In the data rows, 128 means zero.
Some points, each followed by its number:
array([125., 153., 104., 129., 177.,  90., 159., 150., 130., 135.,  25., 139., 106.,  79., 130., 104., 130., 100.,
       136., 134., 112., 123., 130., 130., 115., 131.,  88., 153., 111., 135.,  91., 108., 150., 128.,  94.,  62.,
       136., 132., 155., 109., 170.,  83., 115., 113., 175.,  88.,  25., 147., 146., 128., 122., 113., 106., 152.,
       152., 114., 110., 112., 163., 122., 122., 106., 134., 162., 116., 106., 126., 113., 165., 174., 141., 130.,
       152., 116., 144., 152.,  93., 123., 123., 136., 164., 128., 189., 146.]) 0
array([150., 107., 126., 129., 101., 128., 156., 153., 130., 118.,  44., 148., 106., 113., 116., 129., 146., 127.,
       139., 127., 122., 109., 124., 127.,  96., 160., 134., 138., 128., 131.,  91., 104., 184., 128., 137.,  96.,
       113., 158., 144., 157., 142.,  79., 111., 127., 175.,  88.,  79., 170.,  94., 156., 126., 208., 134., 158.,
       146.,  85., 130., 126., 117., 115., 144., 149., 134., 153., 119., 149., 119., 113., 131., 161., 135., 120.,
       146.,  79., 109., 128., 123., 145., 153., 123., 153.,  99., 138., 138.]) 1
array([145., 141., 119.,  82., 165.,  90., 214., 128., 105., 138.,  51., 129.,  89.,  74., 133.,  92., 137.,  77.,
       129., 127., 129.,  88., 157., 133., 125., 134., 113., 194., 158., 141.,  91., 119., 141., 146., 134.,  73.,
        93., 144., 114., 159., 170.,  97., 111.,  92., 153., 115.,  51., 141., 140., 164.,  96., 143., 117., 155.,
       173.,  94., 154., 129., 143., 142., 226., 131., 106., 132., 179.,  98., 129., 133., 157., 131., 144., 130.,
        95., 116., 158., 124., 164., 126., 129., 157., 108., 138., 132., 171.]) 2
array([122., 135.,  82., 136., 101., 110., 154.,  86.,  74., 132.,  51., 139., 121., 123., 113., 115., 185.,  82.,
       115.,  58., 119., 105., 180., 178.,  96., 157., 134., 194., 144., 144.,  81., 104., 141.,  91., 180.,  49.,
       154., 164.,  98., 133., 116., 116.,  95.,  83., 169.,  88.,  74., 135., 110., 196.,  83., 192., 114., 188.,
       155.,  94., 180., 119., 158.,  95., 159., 184.,  98., 107., 202., 124., 111., 139.,  89., 134., 150., 130.,
       121., 119., 133., 114., 175., 108., 123., 123., 144., 103., 144., 188.]) 3
array([159., 156.,  86.,  71., 123.,  98., 159., 141.,  84., 144.,  75., 116., 128.,  97., 123., 100., 149., 105.,
        37.,  58., 156.,  63., 134., 148., 104., 163., 137., 138., 149., 144.,  91., 176., 155.,  99., 168.,  88.,
       136., 189.,  70., 133., 175.,  97., 132.,  54., 247., 115.,  84., 111., 131., 118., 129., 106., 128., 190.,
       173., 144., 143., 135., 127., 111., 222., 169., 117., 148., 136., 137., 132., 130.,  89., 150., 158., 190.,
        91., 133., 142.,  55., 159., 116.,  83., 146., 115., 128., 132., 188.]) 4
array([150., 194.,  71., 119.,  74., 150., 129.,  86.,  63., 168., 113., 123., 158., 145., 133., 112., 162., 133.,
        53., 106., 159.,  74., 134., 133., 111., 124., 149., 150., 199., 164.,  95., 197., 141., 103., 146., 115.,
       136., 153.,  64., 142., 120., 105.,  99., 105., 169., 122., 105., 115., 106., 219., 108., 152., 114., 197.,
       188., 158., 149.,  83., 137., 148., 153., 221., 143.,  86., 164., 127., 107., 162.,  64., 138., 118., 190.,
        87., 129., 161.,  91., 233., 129.,  96., 140., 153., 110., 111., 163.]) 5
array([111., 153., 115.,  91.,  57., 144., 126., 125.,  57., 138., 131., 129., 140., 148., 130.,  62., 185., 109.,
        77.,  58., 129.,  50., 168., 142., 125., 183., 171., 138., 199., 158., 118., 150., 125.,  95., 176., 126.,
       139., 147.,  58., 123., 101.,  63.,  86., 137., 150., 141., 137., 111., 146., 174., 129., 175., 134., 199.,
       160., 161., 149., 104.,  97., 122., 180., 163., 168.,  86., 139., 106.,  81., 165.,  94., 138., 169., 197.,
        87., 116., 139.,  72., 133., 151., 116., 143., 147., 107., 135., 178.]) 6
array([159., 150., 111., 126.,  34., 147.,  86.,  95.,  25., 122., 110., 123., 173., 133., 101., 112., 149.,  82.,
        82.,  69.,  88.,  88., 124., 142., 122., 152., 205., 164., 199., 144., 138., 174., 141.,  82., 143., 153.,
       139., 138.,  85., 145., 130., 109., 103., 155., 138., 144., 165.,  91.,  94., 128., 153., 106., 128., 173.,
       143., 150., 127., 104., 155., 129., 153., 219., 117., 103., 174., 124.,  71., 180., 110., 118., 164., 130.,
        95., 136., 136., 110., 209., 159., 108., 143., 147., 121., 138., 103.]) 7
array([125., 135., 119.,  91.,  34., 147.,  76., 118.,  79., 132., 117., 119., 158., 151.,  97., 122., 173., 146.,
       162.,  64., 126.,  68., 130., 185., 128., 176., 146., 132., 131., 181., 111., 108., 121.,  77., 117., 191.,
       159.,  81.,  70., 177., 165., 133., 132., 209., 141., 144., 160.,  99., 137.,  90., 108., 127.,  80., 197.,
       110., 144., 106., 135., 131., 111., 107., 166., 140.,  76., 126., 140., 135., 148.,  64., 141., 147., 163.,
       111., 204., 123.,  66., 191., 126., 101., 218., 141., 110., 122.,  99.]) 8
array([ 86., 107., 119., 119.,  63., 163.,  65., 111.,  74., 138., 113., 129., 124., 157., 126., 125., 187., 146.,
       119.,  80., 119., 116., 113., 182., 132., 152., 200., 111., 158., 141., 153., 119., 125.,  72., 155., 193.,
       172.,  86.,  58., 159., 133., 142., 122., 127., 180., 176., 140., 125., 131.,  81., 122., 120., 117., 135.,
        98., 141., 143., 100., 177., 115., 118., 197., 137.,  65., 151., 120., 129., 142., 102., 147., 191., 152.,
       103., 145., 166., 107., 156., 162., 123., 175., 119., 131., 111.,  99.]) 9
array([129., 147., 122., 159.,  84., 150., 126., 125.,  97., 163., 113.,  62., 117., 151., 113., 135., 165., 127.,
       136., 102., 108., 123.,  89., 162., 135., 143., 189., 129., 131., 128., 115., 115., 135., 103., 131., 115.,
       172.,  59.,  64., 127., 170., 164., 125., 137.,  95., 153., 154., 122., 117.,  76., 122., 143.,  90., 103.,
        80., 128., 137., 150., 137., 126., 122., 163., 176.,  53., 126., 143., 129., 159., 131., 147., 150., 149.,
        72., 164., 116.,  77., 170., 172., 153., 178., 150.,  81., 138.,  55.]) 10
array([153., 135., 136., 122.,  97., 161., 115., 122., 139., 188., 157., 123., 106., 130., 113., 125., 130., 120.,
       230., 113.,  92., 133.,  98., 133., 152., 140., 101., 111.,  87., 158., 122., 100.,  64., 168., 120., 100.,
       175.,  90., 114., 162., 120., 196., 182., 133., 144., 135., 120., 111., 173., 121., 126., 106., 137., 131.,
        98.,  70., 137., 126., 158., 122., 150., 155., 143.,  71., 123., 157.,  91., 145., 149., 163., 161., 117.,
       118., 133., 139., 114., 133., 153., 126., 170., 135., 107.,  99.,  72.]) 11
array([170., 147., 129., 154., 130., 128., 129., 166., 116., 228.,  80., 112.,  70., 130., 123., 119., 137., 130.,
       175., 149.,  56., 159., 102., 165., 111., 127., 113.,  90., 115., 138., 145.,  92., 141., 173., 113., 135.,
       136., 138., 102., 157., 194., 105., 164., 149.,  86., 119.,  97., 164., 171., 114., 132.,  93.,  36., 111.,
       114., 121., 137., 135., 171., 145., 141., 118., 137., 119., 123., 137., 115., 157., 176., 161., 114., 124.,
       134., 156., 147., 152., 109., 156., 156., 130., 115., 103.,  91., 134.]) 12
array([162., 107., 129., 162., 136., 110., 142., 118., 178., 161.,  98., 104.,  44., 123., 123., 161., 140., 136.,
       159., 163.,  92., 169., 120., 127., 128., 149., 137., 115., 141., 150., 118., 125.,  90., 149., 127.,  96.,
       133., 138., 114., 136., 165., 129., 156., 123., 111.,  68., 105., 150., 206., 121., 126.,  64.,  70., 122.,
       117.,  52., 102., 132., 152., 159., 115., 121., 124., 103., 148., 195., 138., 145., 183., 158., 169., 140.,
       173.,  83., 166., 173., 130., 145., 153., 160., 119., 114., 122., 115.]) 13
array([122.,  99., 142., 185., 120., 114., 129., 107., 116., 192., 102., 108.,  58., 136., 157., 174., 137., 116.,
        96., 127.,  78., 139., 120., 120., 108., 110., 137.,  76., 144., 171., 138., 138., 103., 205., 131.,  68.,
        97., 147., 152., 116., 175., 136., 132., 105., 115.,  34., 117., 211., 181., 114., 122.,  98., 102., 131.,
       121.,  65., 178., 129., 127., 136.,  65., 158., 110., 138., 156., 120., 148., 139., 155., 125., 118., 149.,
       254., 126., 150., 175., 136., 136., 126., 143., 144., 118., 135., 118.]) 14
array([129., 132., 119., 159., 145., 110., 139.,  99., 145., 158., 102., 126.,  51., 136., 116., 158., 109., 120.,
       122., 160.,  83., 156., 110., 133., 138., 127., 143., 107., 125., 155.,  99., 144., 114., 140., 131.,  92.,
        93., 128., 124., 130., 157., 105.,  95., 116., 132.,  73.,  79., 184., 195., 125., 104.,  80., 114., 138.,
       140.,  85., 154., 150., 101., 139.,  81., 138.,  94., 185., 162., 137., 135., 123., 143., 121., 153., 154.,
       155., 105., 139., 168., 133., 142., 126., 117., 135., 110., 189., 141.]) 15
array([132., 147., 119., 165., 159., 110., 108., 125., 120., 115.,  94., 108.,  80., 139., 126., 112., 113., 136.,
       115., 110., 122., 129., 120., 167., 122., 117., 155.,  95., 147., 177.,  99., 135.,  99., 128., 127.,  56.,
       105.,  95., 144., 145., 136.,  79., 103.,  72., 115.,  62., 101., 150., 134., 158., 141., 134., 174., 138.,
       124.,  45., 149., 135., 120.,  95., 122., 158., 117., 103., 151., 146., 159., 123., 134., 128., 132., 178.,
       163., 129., 126., 180., 159., 156., 167., 133., 158., 153., 159.,  91.]) 16
array([142., 161.,  76., 133., 113., 106., 100., 135., 127., 115.,  94.,  96.,  70., 139., 157.,  92., 113., 168.,
       108., 113., 159., 129., 146., 109., 122., 131., 163., 118., 135., 144., 118., 150., 103., 111., 131., 104.,
       123., 150., 110., 127., 105.,  56.,  65., 120., 118.,  92., 113., 145., 110., 147., 150., 106., 121., 152.,
       137.,  58., 124.,  83., 143., 142., 122., 161.,  85., 156., 142., 137., 119., 136.,  85., 125., 144., 146.,
       107.,  97., 133., 146., 180., 129., 139., 113., 132., 135., 107., 160.]) 17
Which two points above are nearest to each new point by angle, seen from the average point of the numbered points? Their numbers follow each, nearest first.
array([107., 103., 162., 170., 136., 158., 182., 103., 170., 111., 110.,  96., 121., 113., 139., 132., 133., 130.,
       194., 190., 100., 156., 163., 109., 122.,  85.,  29., 141.,  95.,  90., 182., 122., 171., 165.,  94., 129.,
       109., 174., 152., 123., 139., 174., 138., 163., 147., 135., 137., 103., 146., 147., 135., 173., 168.,  82.,
       160., 125., 110., 100., 117., 111., 107.,  64., 131., 148., 105., 106., 119.,  93., 121., 106.,  86., 106.,
       152., 162., 123., 143.,  34.,  68., 150.,  84., 104., 155., 122., 131.]) -> 0 1
array([ 95.,  95., 136., 142., 120., 152., 142., 161., 109., 125., 168., 129., 128., 172.,  69., 125.,  93., 154.,
       119., 190., 161., 148., 110., 116., 163., 114.,  73., 129., 111.,  81., 180., 150., 125., 155., 106., 153.,
        93., 147., 174., 113., 127., 133., 161., 149.,  99., 115., 127., 107.,  98., 135., 164., 106., 188.,  72.,
       131., 135., 110., 150., 127., 122.,  95.,  70., 149., 132.,  68., 146., 132., 116., 121., 150.,  95.,  75.,
       141., 101.,  93., 118.,  63., 126., 112., 117., 115., 164., 135., 143.]) -> 11 12
array([145., 132., 119., 100., 133., 106.,  95., 161., 127., 128., 149., 156., 128., 109., 126., 119., 137.,  72.,
       162., 212., 100., 175.,  12., 136.,  96., 131., 149., 115., 118., 138., 115.,  73., 135., 137., 110., 138.,
       170.,  90., 158., 180., 120., 126., 164., 130., 118., 156.,  89., 103., 131.,  70., 108., 154.,  98., 118.,
        80.,  99., 124.,  92., 158., 129., 125., 118., 186., 119., 123., 154.,  99., 172., 113., 131., 167., 137.,
        99., 151., 136., 114., 130., 164., 129., 151., 132., 107., 125.,  72.]) -> 11 10
array([ 91., 128., 154.,  71., 175., 141., 145., 229., 170., 128., 137., 132., 137., 154., 116., 147., 102., 146.,
       159., 165., 144., 169., 124., 159., 158., 140.,  88., 122.,  99.,  26., 132., 141., 121., 183.,  64., 100.,
       162., 144., 117., 113., 127., 145., 161., 140.,  81., 150., 165., 122., 173., 138., 161., 110., 155.,  87.,
       117., 135.,  98., 115., 124., 129.,  65., 102., 134., 103.,  68., 154., 132., 116., 165., 103., 169.,  69.,
       166., 169.,  75., 152., 109., 116.,  73., 113., 122., 128., 122., 118.]) -> 11 12
array([ 86.,  90., 129., 142., 133., 144., 148., 169., 139., 122., 134., 148., 140., 116., 113., 179., 133., 146.,
        96., 102., 181., 116., 117., 113., 118., 124., 155.,  90., 111.,  81., 125., 166.,  99., 118., 134., 132.,
       130., 111., 124., 136., 136., 109., 107., 157., 118., 150., 183., 103., 146., 144., 147.,  84., 179., 115.,
       160., 121., 117., 147., 120., 115.,  91., 131.,  70., 122.,  63., 130., 172., 139., 127., 138., 128., 134.,
       111., 129., 123., 107., 136.,  88., 108., 133., 115., 153., 118., 149.]) -> 17 15
array([142., 122.,  65., 119., 139.,  85., 139.,  59., 120., 128., 110., 139., 149., 113.,  97., 125., 124., 100.,
        53., 102., 147.,  74., 149., 113.,  87., 157., 166., 159., 201., 155., 103., 166., 118.,  86., 134., 112.,
       116., 177., 114., 123., 148.,  63.,  71.,  83., 141.,  88., 143., 107., 117., 166., 135., 117., 152., 155.,
       137., 141., 124., 108., 169., 132., 129., 188., 114., 145., 119., 165., 132., 165.,  58.,  94., 182., 157.,
        95., 101., 126., 110., 148., 151., 123., 113., 135., 103., 111., 131.]) -> 5 4
array([ 59., 103., 126., 112., 165., 181., 151., 114., 194., 144., 137., 159., 134., 165., 105., 150.,  93., 112.,
       136., 143., 150., 159., 185.,  89., 104., 137.,  61., 150., 125.,  36., 172., 135., 147., 143.,  58., 115.,
       175., 141., 128., 136., 136., 159., 150., 137., 107., 186., 133., 115., 134., 177., 112., 160., 128., 107.,
       121., 153.,  84., 141., 124., 182.,  81.,  85., 155., 156.,  83., 102., 145.,  79., 127., 118., 135.,  75.,
       138., 182., 116., 182., 112., 105., 123., 127., 150., 147., 111., 121.]) -> 0 11
array([ 81., 115., 132., 157., 123., 121., 119., 132., 120.,  55., 140., 177., 210., 127., 123., 164., 102., 133.,
       129., 124., 179., 105.,  93., 127., 144., 143., 137., 118., 138., 128., 115., 147., 150.,  91., 131., 141.,
       116., 141., 134.,  93.,  97.,  74., 115., 149., 115., 147., 127.,  65.,  85., 121., 153., 154., 152., 141.,
       106., 191.,  89., 150., 113., 132., 150., 128., 114., 115., 133.,  64., 145., 127., 102.,  85., 114., 146.,
       103., 108.,  75., 124., 123., 153., 179., 127., 132., 131., 180.,  99.]) -> 7 1
array([ 76., 141.,  65.,  91., 105., 121.,  95., 107.,  84., 158., 137.,  83., 158., 162., 194.,  62., 133., 127.,
        87., 113., 122., 123., 117., 113., 132., 155., 171., 118., 125., 144., 147., 141., 118.,  67., 127.,  78.,
       123., 132., 102.,  97., 170.,  63., 118., 127., 147., 169., 130., 122., 131., 141., 161., 127.,  94., 147.,
       121., 128., 154.,  96., 163., 148., 125., 152., 158., 115., 108., 137.,  76., 136.,  89., 144., 122., 143.,
        99., 174., 105., 128., 120., 162., 129., 140., 104., 121., 182., 111.]) -> 6 7
array([119., 111., 126., 108.,  79., 118.,  95.,  90., 105., 138., 163., 126., 188., 101., 109.,  68., 140., 112.,
        46.,  93., 167.,  68., 149., 105., 122., 137., 146., 118., 158., 164., 107., 122., 171.,  61., 208., 166.,
       185., 118., 102., 192., 109., 119.,  27., 146., 122., 126., 109.,  91., 127., 141., 126., 127., 131., 163.,
       110., 198., 168., 132., 179., 145., 118., 131., 137., 115., 133., 117., 135., 165.,  35., 186., 128., 180.,
        41.,  68., 214.,  32., 172., 159., 119., 180., 138., 217.,  71., 134.]) -> 6 5
array([170.,  86., 104., 126., 154.,  98., 148.,  99., 120., 150.,  89., 153.,  75.,  84., 105., 100., 102., 116.,
        82., 130., 156., 119., 130., 145., 128., 137., 171., 129., 168., 164.,  86., 135., 147., 128., 152., 129.,
       116., 156., 155., 120., 148.,  88., 125.,  72., 122., 112.,  79., 184., 152., 138., 100., 106., 171., 158.,
       171.,  94., 113.,  78., 155.,  82., 141., 184.,  98., 175., 167., 140., 135., 151., 102.,  90., 141., 188.,
       173.,  97., 158., 140., 123., 123., 108., 160., 176.,  99., 129., 152.]) -> 15 16
array([142., 107., 115., 122.,  97., 118., 122.,  99., 173., 111., 155.,  96., 143., 105., 196., 100., 130., 116.,
        96., 102., 119., 133., 130., 136., 115., 131., 105., 147., 163.,  94., 145., 122., 171.,  95., 102., 119.,
       142., 118., 149., 120., 101., 148., 138., 149., 182., 191., 124.,  65.,  64., 141., 112., 188., 124., 141.,
        80., 204., 117., 193.,  97., 182., 177., 118., 128., 135., 119., 117., 132., 120.,  98., 114., 141., 160.,
        87., 129.,  97.,  66., 126., 167., 142., 133., 144., 110., 141., 131.]) -> 10 6
array([125.,  86., 119., 119., 148., 195., 177., 103., 145., 108., 178., 148., 140., 145.,  97., 132.,  79., 176.,
       145., 143., 169., 148., 188.,  79., 138.,  89., 117., 174., 118., 103., 150., 132., 174., 137.,  94., 147.,
       116., 161., 158., 116., 120., 145., 153., 137., 132., 147., 140., 132., 131., 153., 174., 173., 152.,  87.,
       131., 125.,  93., 144., 120., 126.,  95.,  64., 121., 162., 108., 130., 103., 113., 110., 158., 118.,  69.,
       146., 119., 153., 157.,  79.,  74., 126., 123.,  83., 144., 107., 121.]) -> 1 0
array([180., 125., 108., 133.,  79., 134., 142., 111.,  57., 125., 124., 148., 173., 139., 109., 119., 137., 133.,
        60.,  93., 138., 116., 130., 105., 100., 143., 166., 150., 166., 153., 103., 161., 171.,  61., 131., 177.,
       148., 114., 117., 185., 139., 126.,  76., 137., 187., 176., 120.,  76., 124., 114., 122., 124., 110., 107.,
       131., 147., 165., 129., 143., 187., 209., 131., 131.,  86., 153., 127., 103., 133., 106., 217., 156., 106.,
        55., 164., 156.,  48., 142., 162., 142., 178.,  96.,  85., 111., 115.]) -> 7 9
array([175., 138., 119., 100., 237., 110., 192., 138., 167., 132., 113., 156., 117.,  97., 159., 112., 127.,  87.,
       133., 185., 129., 136., 149., 151., 104., 124., 158., 159., 138., 150.,  99.,  56., 135., 185., 131.,  96.,
       109., 147., 152., 185., 105., 148.,  86.,  28., 115.,  88., 105., 141., 171., 153.,  92., 127.,  85., 163.,
       128., 118., 134.,  62., 179., 111.,  99., 152., 121., 209.,  97., 190., 119., 133., 121., 150., 125., 120.,
       183., 139., 142., 143., 142., 119.,  88., 109., 147., 128., 118., 128.]) -> 0 15
array([129., 122., 122., 122., 151., 125., 108., 122., 116., 115., 149., 101., 137., 172., 120., 144., 106., 116.,
       159., 124., 135., 101., 134.,  97., 125., 106., 137.,  99., 111., 128., 111., 153., 141., 111., 171., 135.,
        79., 156., 114.,  43.,  93., 119., 115., 146., 103., 129., 124., 103.,  89., 111., 153., 120., 140.,  91.,
       134., 138., 117., 141.,  83., 115., 164., 147.,  94., 107., 142., 106., 145., 136., 155.,  36.,  45., 113.,
       141., 116.,  70., 182., 126., 119., 164.,  89., 112., 179.,  95., 152.]) -> 17 16
array([ 95., 122.,  95., 115., 145., 141., 162., 147., 165., 104., 168., 198., 146., 151.,  84., 132.,  51., 181.,
       126., 180., 153., 172.,  93., 109., 171.,  89., 113., 159.,  99.,  90., 115., 135., 229., 143.,  89., 132.,
        89., 107., 134., 139., 133., 119., 125., 130., 138., 119., 140.,  99., 143., 147., 161., 140., 146.,  87.,
       121., 128., 102., 126., 200., 119.,  95.,  94., 124., 142.,  97., 140., 126., 136., 143., 141., 103.,  75.,
       158., 108., 150., 114.,  88., 123.,  96., 148., 129., 118.,  86., 107.]) -> 0 1
array([132., 156., 142., 126., 109., 152., 132.,  70., 123., 128., 117.,  92., 117.,  93., 101., 141., 120., 109.,
       108., 127., 126., 101., 165., 148., 104., 140., 113., 233.,  99., 121.,  71., 144., 188., 131., 140., 132.,
       139., 150.,  70., 145., 127., 101., 122., 113., 169., 126., 120., 150., 124., 144., 112., 168., 121., 163.,
       188., 135., 127., 186., 127., 190., 125., 114., 131., 111., 153., 117., 150., 148., 117., 118., 114., 143.,
       125., 133., 169., 103., 126., 148., 153.,  74., 129., 114., 147., 146.]) -> 2 1
array([167.,  71., 194., 187., 172., 144., 162., 135., 133.,  82.,  98.,  96., 114., 116., 136., 144., 109., 133.,
       142., 127., 153., 151., 163.,  97., 138.,  70., 124., 132., 155.,  94., 153., 138., 103., 152., 110.,  92.,
       109., 169., 152., 101., 113., 116., 147., 140., 147.,  68., 133., 175., 127., 179., 164., 137., 155., 128.,
       146., 111., 146., 129., 109., 119., 107.,  98.,  75.,  99., 133.,  89., 150., 101., 160., 125.,  90., 120.,
       158.,  79., 158., 128., 123.,  50., 145.,  79., 112., 128., 125., 146.]) -> 14 1
array([111., 138., 111., 159., 133., 121., 189.,  95., 116., 115.,  85., 164., 128.,  88., 133., 115., 140., 120.,
       112., 124.,  96.,  97., 176., 173., 141., 117., 174., 177., 152., 150.,  71., 122., 235.,  77., 155., 112.,
       151., 125., 106., 154., 133., 156., 103., 149., 180., 132., 154.,  95.,  70., 156., 129., 201., 128., 178.,
       128., 107., 106., 169., 140., 119., 144.,  94., 143., 125., 189., 127., 196., 162.,  94., 125., 167., 160.,
       149., 169., 206., 143., 154., 164., 123., 133., 132.,  81.,  99., 141.]) -> 3 1
array([ 86., 103., 108., 122., 113., 155., 132., 128., 175., 111., 176., 136., 158., 151., 126., 129., 165., 136.,
       151., 127., 112., 126.,  98., 116., 181., 137., 152.,  99., 135., 131., 162., 144.,  85., 128., 157., 210.,
        79., 118., 152.,  57.,  84., 116., 161., 168., 115., 126., 130., 115., 117., 121., 135., 117., 160., 111.,
       117., 144.,  75., 147.,  73., 126.,  81., 102., 128., 125.,  92., 106., 119., 148., 134.,  98., 114., 110.,
       138., 105.,  47., 140., 142., 105., 105., 109., 122., 131., 125., 160.]) -> 11 15
array([162., 138., 167.,  91., 136.,  94., 119., 153., 116., 125., 106., 126., 110.,  79., 227., 125., 146.,  77.,
       133., 120.,  73., 136.,  89., 145.,  87., 124., 131., 135., 173., 111.,  95.,  73., 125., 140., 152., 135.,
       145.,  99., 124., 101., 130., 156.,  99.,  87., 135., 104., 101., 145.,  85., 107.,  56., 152., 124., 141.,
       106., 118., 188., 122., 155., 119., 153., 138., 166., 125., 184., 130., 145., 123., 106., 134., 184., 160.,
       131., 184., 126., 121., 112., 133., 105., 127., 186.,  65., 162.,  99.]) -> 0 10
array([198., 153., 129., 157., 120., 114.,  59., 111., 113., 168., 140.,  83., 146., 105., 180.,  87., 185., 105.,
       145., 113., 100.,  88.,  89., 139.,  73., 143., 202., 118., 131., 161., 135., 108., 118., 131., 180., 115.,
       127., 118.,  98., 130., 142., 145., 128., 163., 125., 150., 140., 107., 140.,  76., 129., 124.,  51., 128.,
        89., 128., 199., 126., 149., 172., 147., 152., 190.,  91., 105., 185.,  99., 151., 124., 155., 141., 124.,
       103., 198., 197.,  91., 187., 151., 189., 148., 108.,  94., 162.,  77.]) -> 10 9
array([ 91., 150., 142., 112., 159., 138.,  95., 191., 136., 122., 131., 182.,  98., 162., 113., 122., 106., 157.,
       173., 155., 129., 153., 130., 142., 176., 157., 113.,  65., 131.,  94., 111.,  78., 110., 143.,  94., 138.,
       139.,  59., 171., 142., 189., 109., 161., 133.,  76., 144., 140., 170., 110., 107., 132.,  80., 158.,  95.,
        89., 103.,  98., 132., 120.,  66.,  27., 125., 137., 148.,  92., 124., 107., 116., 152., 118., 164., 102.,
       183., 162., 123., 149.,  97., 156., 101., 151., 204., 147., 156.,  99.]) -> 11 12
array([119., 141., 136., 122., 116., 103., 104., 161., 136., 141., 195.,  68., 128., 127., 105.,  92., 140., 127.,
       142., 120., 112., 126., 110., 162., 147., 143., 143.,  52., 122., 125., 153., 141.,  44., 137.,  98., 104.,
       139., 111.,  98., 130., 154., 133., 115., 137.,  59., 100., 157., 255., 140., 118., 122.,  51., 114., 115.,
        98.,  81., 110., 135., 131., 104.,  76., 110., 137.,  99., 116., 154., 115., 136., 165., 110., 118., 127.,
       178., 133., 109., 128., 164., 119., 129., 127., 169., 110., 164., 107.]) -> 14 13
array([122., 125.,  71.,  87., 109., 169., 115.,  81., 105., 150., 127., 101., 166., 113., 170.,  24., 127., 130.,
       115., 106., 138., 112., 137., 151., 150., 134., 124., 159., 103., 166., 147., 135., 125.,  72., 134., 104.,
       151., 125.,  98., 157., 145.,  34., 111., 120., 103., 112.,  97.,  95., 102., 125., 172., 106., 121., 147.,
       140., 141., 152., 104., 152., 132., 153., 144., 124., 111., 136., 160.,  37., 165.,  94., 144., 138., 175.,
       103., 129., 150., 103., 170., 139., 126., 162., 138., 171., 167., 134.]) -> 6 7
array([135., 135.,  71.,  46.,  97., 103., 115., 138.,  93., 155.,  98., 129., 155., 130., 185.,  73., 162., 140.,
       148., 124., 132., 136., 130., 101., 138., 137., 127., 125., 158., 138., 118., 115., 135., 111., 120., 122.,
       245., 114., 110., 167., 133., 109., 125., 120., 107., 138.,  79.,  91., 143., 103., 144., 130., 102., 168.,
       121., 179., 110., 100., 198.,  77., 141., 128., 223., 125., 136., 163.,  65., 170.,  80., 176., 150., 120.,
        99., 215., 126.,  91., 123., 162., 123., 143., 161., 135., 159., 128.]) -> 8 9
array([132., 111., 159., 142., 145., 131., 136., 111., 148.,  91., 121., 112.,  98., 157., 109., 169., 127., 136.,
       197., 163., 144., 129., 230.,  79., 122.,  51., 113., 118., 128., 111., 162., 190., 114., 152., 113., 153.,
        50., 172., 183.,  97.,  84., 126., 177., 133., 153.,  88., 127., 147.,  75., 128., 126.,  89., 140., 147.,
       173., 121., 124., 147., 109., 115., 141., 110.,  44., 148., 215.,  75., 203.,  93., 171.,  52.,  76., 146.,
       152.,  42., 153., 205., 120.,  97., 123.,  79., 108., 121.,  99., 160.]) -> 15 14
array([125., 156., 119.,  71., 105., 106., 108., 158.,  89., 173., 137., 150., 163., 123., 136.,  96., 127., 133.,
       129.,  98., 115., 101., 113., 142., 122., 160., 131., 132., 149., 128., 142., 111., 114., 107., 137., 147.,
       198., 128., 128., 145., 218., 174., 111., 127.,  99., 195., 109., 164., 143., 107., 115., 117., 106., 185.,
       117., 150., 117.,  56., 146.,  59., 132., 149., 195., 111., 139., 157.,  37., 145., 127., 150., 111., 175.,
       168., 133., 153., 149., 148., 105.,  83., 157., 155., 118., 175., 107.]) -> 8 9
array([159., 135., 111., 167., 123., 211., 119.,  90., 116., 141., 127.,  56., 121., 154., 142., 108., 133., 163.,
       112., 134., 142., 136., 137., 101., 183.,  80., 143., 111., 118., 111., 201., 119.,  70.,  86., 120., 179.,
       105., 177., 106., 105., 120., 136., 115., 127., 129., 119., 196., 129., 146., 164., 208.,  98., 166., 118.,
       173., 107., 110., 147., 105., 192., 182.,  98.,  85., 115., 164., 146., 107., 113., 110., 121., 103., 117.,
       111., 112., 105., 110., 105., 139., 139.,  97.,  49., 200.,  76., 160.]) -> 17 11
